One hidden turn or mirror swaps the rows below in pairs. Which row is each named row swapped with?
vav: [  4  -6  27   3  -9  -1  10  16  12 -10   2  15  -4 -10  -6   3  10  16
  -5 -16  -7   1  -4  -8 -12   5  -1]
Zar: [  9   8  21  -3 -13  -6  11  10  -2   0 -15  17  -2  -8   0 -13   0  22
   9  -5  -3  17  -2  -7  -3 -13  -7]
dilo: [ -5  14   2  11   8   3  16  12  11   1  -7   7  -5  -5   0   4   5  16
   7  -1  -3   2   6  -5 -13  -9  -6]
nuru: [-11  10  15   8  -8   8   6  28   7   1  -5  13  -9   3  -9   3   4  15
  11   3  -2   3   9  -5  -8 -11   0]
Pizek: [  9  11  18  -2 -12  -7  12  11  -2  -1 -14  18  -2  -8   1 -11   2  29
   6  -2  -4  13  -2  -8  -2 -12  -6]
Duta: [-10   5  28   9 -12  -8  21  26  18 -10 -13  20 -11  -4  -2 -12  -5   5
   6   1   6   9   4 -20 -14  -6 -16]
rado: [  7  -5   8  -7  -2  -8  12  12   5 -19   3  15 -12  -2  -6  -6   3   1
   6 -11  -3   5  -2 -10 -22 -11  -9]
vak: [ -3  -3  21   7  -2   6  18  22   5 -14 -12   3 -12  -5  -3 -18  25  11
   1   0  -9  -1  -5  -9 -10  -9 -11]
Depir: [-10   6  27   9 -13  -6  20  23  16 -10 -13  19  -9  -6  -2 -12  -6   3
   8   0   2   8   6 -22 -15  -3 -18]
bupa: [ -2  -8  16  -8   1  -3  18  15  12   2 -17  12 -20   5   2 -11   0  18
   2   5 -11   8  -5  -8  -2  -7  -3]
budo: [  8   9  19  -1 -11  -6  12  10  -3   0 -15  19  -4 -10   2 -11   2  27
   8  -2  -3  16   1  -7  -3 -10  -4]
Tutap: [ -5   0  19  -1   5   8  27  23   8   0  -8   5 -14  -2   6   2   2   7
  17   5   4   3   0  -9 -22  -9  -4]
fes: [  1   7  18   7  -8  12  21   9   7  -4 -13  16 -10  -3 -10   1   5  10
   5  -4   0 -20   0 -13 -11  -5 -16]
bufo: [  1  11  12  15  -1   5  18   5  19  -5  -9  20 -11  -6  -1  -1   5  -1
   1  -6   0  -5  -4  -4 -20  -3  -4]
dopa: [  4  -3  24   3 -11   9  20  25  19  -6 -16   5 -14   0  -5  -3   7  10
  12  -1   9 -13   6 -12 -19  -1  -6]
lakat: [ -2 -11   4  -4   4   0  19  18  10   4 -11   6   1 -11  -5  -2  -1   8
   2   0  -2   6   2 -14  -7  -1   3]
beto: [ 16   3  16   5   2  -3  19  29  12  -3 -18  10 -14  -5  -2   2  10   7
   6 -10   0 -11   9 -16 -12  -9   2]
sito: [ -7   2  20   5  -3   2  27  12  18   2  -2   7  -7  -9  -5  -6  14  13
   0   8   3  -2  -6 -18 -10  -3   4]
vomep: [  5   8  18   9  -2   3  20  13  15 -14   0  25 -17   0  -4  -5   6  19
  12  -5   2  -1   2 -24 -13   4  -7]
Vini: [  6   9  17  -3 -14  -6  14  11  -3   1 -18  20  -5 -10   0 -14   1  24
   9  -5  -3  17   0 -10  -3 -11  -6]
numu: [  8  -7   8  -4   0  -8  12  11   5 -21   0  13  -9  -2  -6  -7   4   0
   6  -8  -3   6  -1  -6 -21 -11 -10]
Sira: [  9  -7   8  -5  -3  -7  11  10   5 -21   1  15 -11  -3  -5  -9   4  -1
   5  -8  -3   4  -2  -7 -19 -12  -9]
Bolun: [  5   8  17  -6 -12  -7  12   9  -4   1 -13  18  -2  -9   2 -10   1  25
   7  -4  -2  16  -1  -5  -6 -12  -6]
sovul: [ -2   3  26  15   0   0  18  20  14   0 -17  12 -12   9  -2   2  10   6
   0 -12   1  -6   4   1 -15   0  -7]
duref: [  1  -3  21   7  -3   5  17  24   2 -17 -10   1 -13  -6  -6 -16  23  10
   2   0  -9  -2  -2  -8 -10  -9 -11]
Miki: [ 10  -7   6  -7  -8   3   7   9  12  -2 -15   8   0   1   2   3   6  16
  10  -1   2   2   5  -3 -12  -4   3]
zaru: [  3   6  19   4  -7  -5  23  21   8   6  -8   9  -7 -10  -7   8  11  28
  11 -11  -8   6  -5  -4 -10  -7  -2]
mula: [ -6  -9  15   0   0   0  20  25   9  -9 -23  26 -11  -5  -2  -1  10  11
   7  -2  -8  -2  -7  -4 -24 -17  -3]
Fomo: [  7  -8  11  -5  -1 -10  10  11   5 -22   0  13 -10  -1  -5  -6   5   0
   6  -8  -2   4  -2  -8 -19  -9 -10]
Rikis: [  2   5  21  -1  -9  13  24  23   8  -8 -20  16 -12  -2 -15   0   3  22
  12  -3  -4 -12   4  -6 -13  -2 -12]
Neveb: [ -1  -3  19   7  -4   5  16  24   3 -16  -8   2 -13  -8  -3 -17  24  10
   3   1  -9  -2  -3  -9 -11  -8 -10]
Buv: [ -1  -4  24   5  -7   2  18  14  25  -8 -20  21  -2   3  -6   7   0   6
  -1  -3  -7   7  -3 -18 -20 -11 -14]
razik: [ -4  -5  21   7  -4   2  17  23   7 -16 -12   2 -11  -5  -3 -15  25  10
   1   1 -11  -1  -2  -9  -9  -6 -12]
vul: [ -7   7  30  10 -13  -4  20  24  15  -7 -15  21  -9   0  -4 -14  -5   5
   6  -3   7   9   5 -20 -13  -3 -16]
sog: [  8   9  18  -3 -12  -7  15   9  -3   1 -16  18  -2 -10  -1 -13   2  25
   9  -4  -6  13   0  -7  -1 -11  -6]
Meve: [ 15   1  23  -4  -2   9  14   9  10  -9  -9  10   0   7   5   4   6   9
   2 -11  -5  -4   5 -15   0  -4  -6]
mur: [ 10  -7  11  -7  -3 -10  15  12   5 -18   2  11 -12  -6  -9  -6   1   2
   6  -9  -2   5  -3  -8 -23  -9  -9]
giv: [ -6   7  26  10 -10  -7  18  25  15 -10 -14  20 -10  -7  -3 -16  -5   6
   8  -5   3  11   7 -21 -15  -2 -19]
pinu: [  5   8   6  -8  -3  -8  18  11  15  -5 -12  17  -7   2  -2   1  -3  10
   2  -1  -9 -15  -5 -17 -11 -12  -5]
Bize: [  1  -4  13   7   4   7  15  17   9   9  -6   5 -13  -3  -6  -3   5  13
   2  -2   5  13  -5  -5 -26 -13  -3]
Kupit: [  2  -2  22   6  -1   3  23  22  16   9 -16  12 -21 -11  -7   0  18  14
  11 -10   2  -5   0 -11  -7  -5  -1]
Kidad: [  7   9  20  -3 -12 -10  13  11  -3  -1 -16  18  -5 -10   4 -13   1  26
   8  -4  -3  12  -2 -12  -4 -11  -8]
lurut: [  5  11  20  -3 -13  -6  11  11  -1  -3 -19  23  -2  -9   1 -12   2  23
   8  -4  -6  14   2  -5  -2  -9  -6]
dal: [  5   2  15  -5  -5   4  17  25   9   2 -13   8 -13 -10 -11  -2   6   8
  -3   0 -16   1   3 -13  -7 -11  11]
tis: [ 15   1  20   7   0   9  15  18  16  -2 -16  16  -1   2  -6 -12  -9   9
  -1 -11   9   4  -6  -8 -11 -10  -3]
Redu: [  1  -5  22   4  -2   4  16  23   0 -17 -11   3 -12  -7  -5 -16  24  11
   5   2  -8  -2  -5  -9 -12  -8 -10]
zona: [  5   8  19  -3 -13  -6  11   9  -4   1 -16  19  -5  -9  -3 -14   3  23
   8  -2  -5  16   3  -7  -3 -13  -9]
mim: [ -3   5  16   2  -6  11   8  15  14  -5 -12  10  -7   1   6   1  13  17
  -4  -7 -12 -11  -3  -9 -12 -17  -6]
rov: [ -9   8  27   9 -15  -6  17  23  14  -8 -15  20 -11  -6  -1 -14  -5   6
   7  -3   2  11   5 -22 -14  -2 -18]
nal: [  8   1  24   0  -1   9  24  15  16  -2 -12   6 -12  -1 -15  -3  -4   6
  -8  -5  -1  -2   7 -20  -7 -16  -5]
Punur: [  5  11  16  -3 -12  -6  11  14  -4   2 -15  19  -2  -5   0 -12   0  26
   9  -1  -4  16   1  -8  -5  -9  -6]
Veki: [ -2 -12  11  -2  -1   3  17  11  19  -5 -13  13   3  -4  -7   1  -1  11
   4  -3   3  13   5  -4 -10   7  -1]
nuz: [  7  -3  12  -3  -2   4   1   8  20   1 -14  19 -10  -4  -2   9   0   9
   3  -2  -9   2  -1 -18 -20  -4  -8]
pipu: [ -9   8  28  10 -12  -6  17  28  14 -10 -14  19  -9  -5   0 -13  -2   5
  12  -2   3  10   6 -21 -14  -5 -18]
Kabaz: [ 11  -6   9  -7  -3  -8  15  10   4 -20   1  14 -11  -5  -8  -6   3   4
   7  -9  -3   4  -3  -8 -23 -11  -9]
kiton: [ -8   7  30   7 -13  -5  20  26  15 -10 -15  21 -11  -9  -3 -15  -6   6
   9  -3   4  11   5 -18 -16  -1 -13]
sib: [-11   5  29   8 -14  -9  18  22  14  -9 -14  20 -11  -6   1 -12  -2   6
   8  -1   5  10   6 -24 -13  -6 -16]
Sebe: [  8   5  15   8  -3   5   8  24  13  -5 -12  14  -9   9  -9   2  11   9
  -2 -17  -6  -7   8 -18  -7 -12 -10]
kosop: [  3  -3  19   5  -3   6   5   3  11   3  -9   7 -12  -3   3   6   7   6
  -2   9   1   3   3  -5 -21  -7  -2]
mepi: [ -8   6  29   9 -13  -5  19  27  16 -11 -16  20  -9  -4   0 -13  -2   5
   6  -3   4   6   6 -23 -14  -5 -18]
gufir: [ -3  -3  19   8  -4   3  16  22   4 -16 -14   5  -8  -5  -3 -14  27  10
   3   2 -10  -2  -2  -9  -9  -8 -13]
zapag: [  0  -5  14  -1  -1   3  23  20  19  -4   0  11 -11  -8  -2  -1   4   7
   3 -14   7   3  -1 -15 -22 -15   7]
ganit: [ 12  -1  17  -3   1   7  11  21   3  -1 -14  15  -4   0  -9   6   4  16
   0  -1  -6  10   4 -13 -25  -7   9]
nisa: [ -8   6  29   9 -12  -6  18  26  16 -10 -16  21 -12  -4   0 -11  -6   4
   6  -2   3   8   8 -20 -13  -4 -17]

Buv is swapped with zaru
bufo is swapped with dal
Miki is swapped with dopa
nal is swapped with dilo
vav is swapped with mula
fes is swapped with lakat
tis is swapped with nuru
sovul is swapped with ganit
pinu is swapped with sito
Veki is swapped with Rikis
mim is swapped with zapag

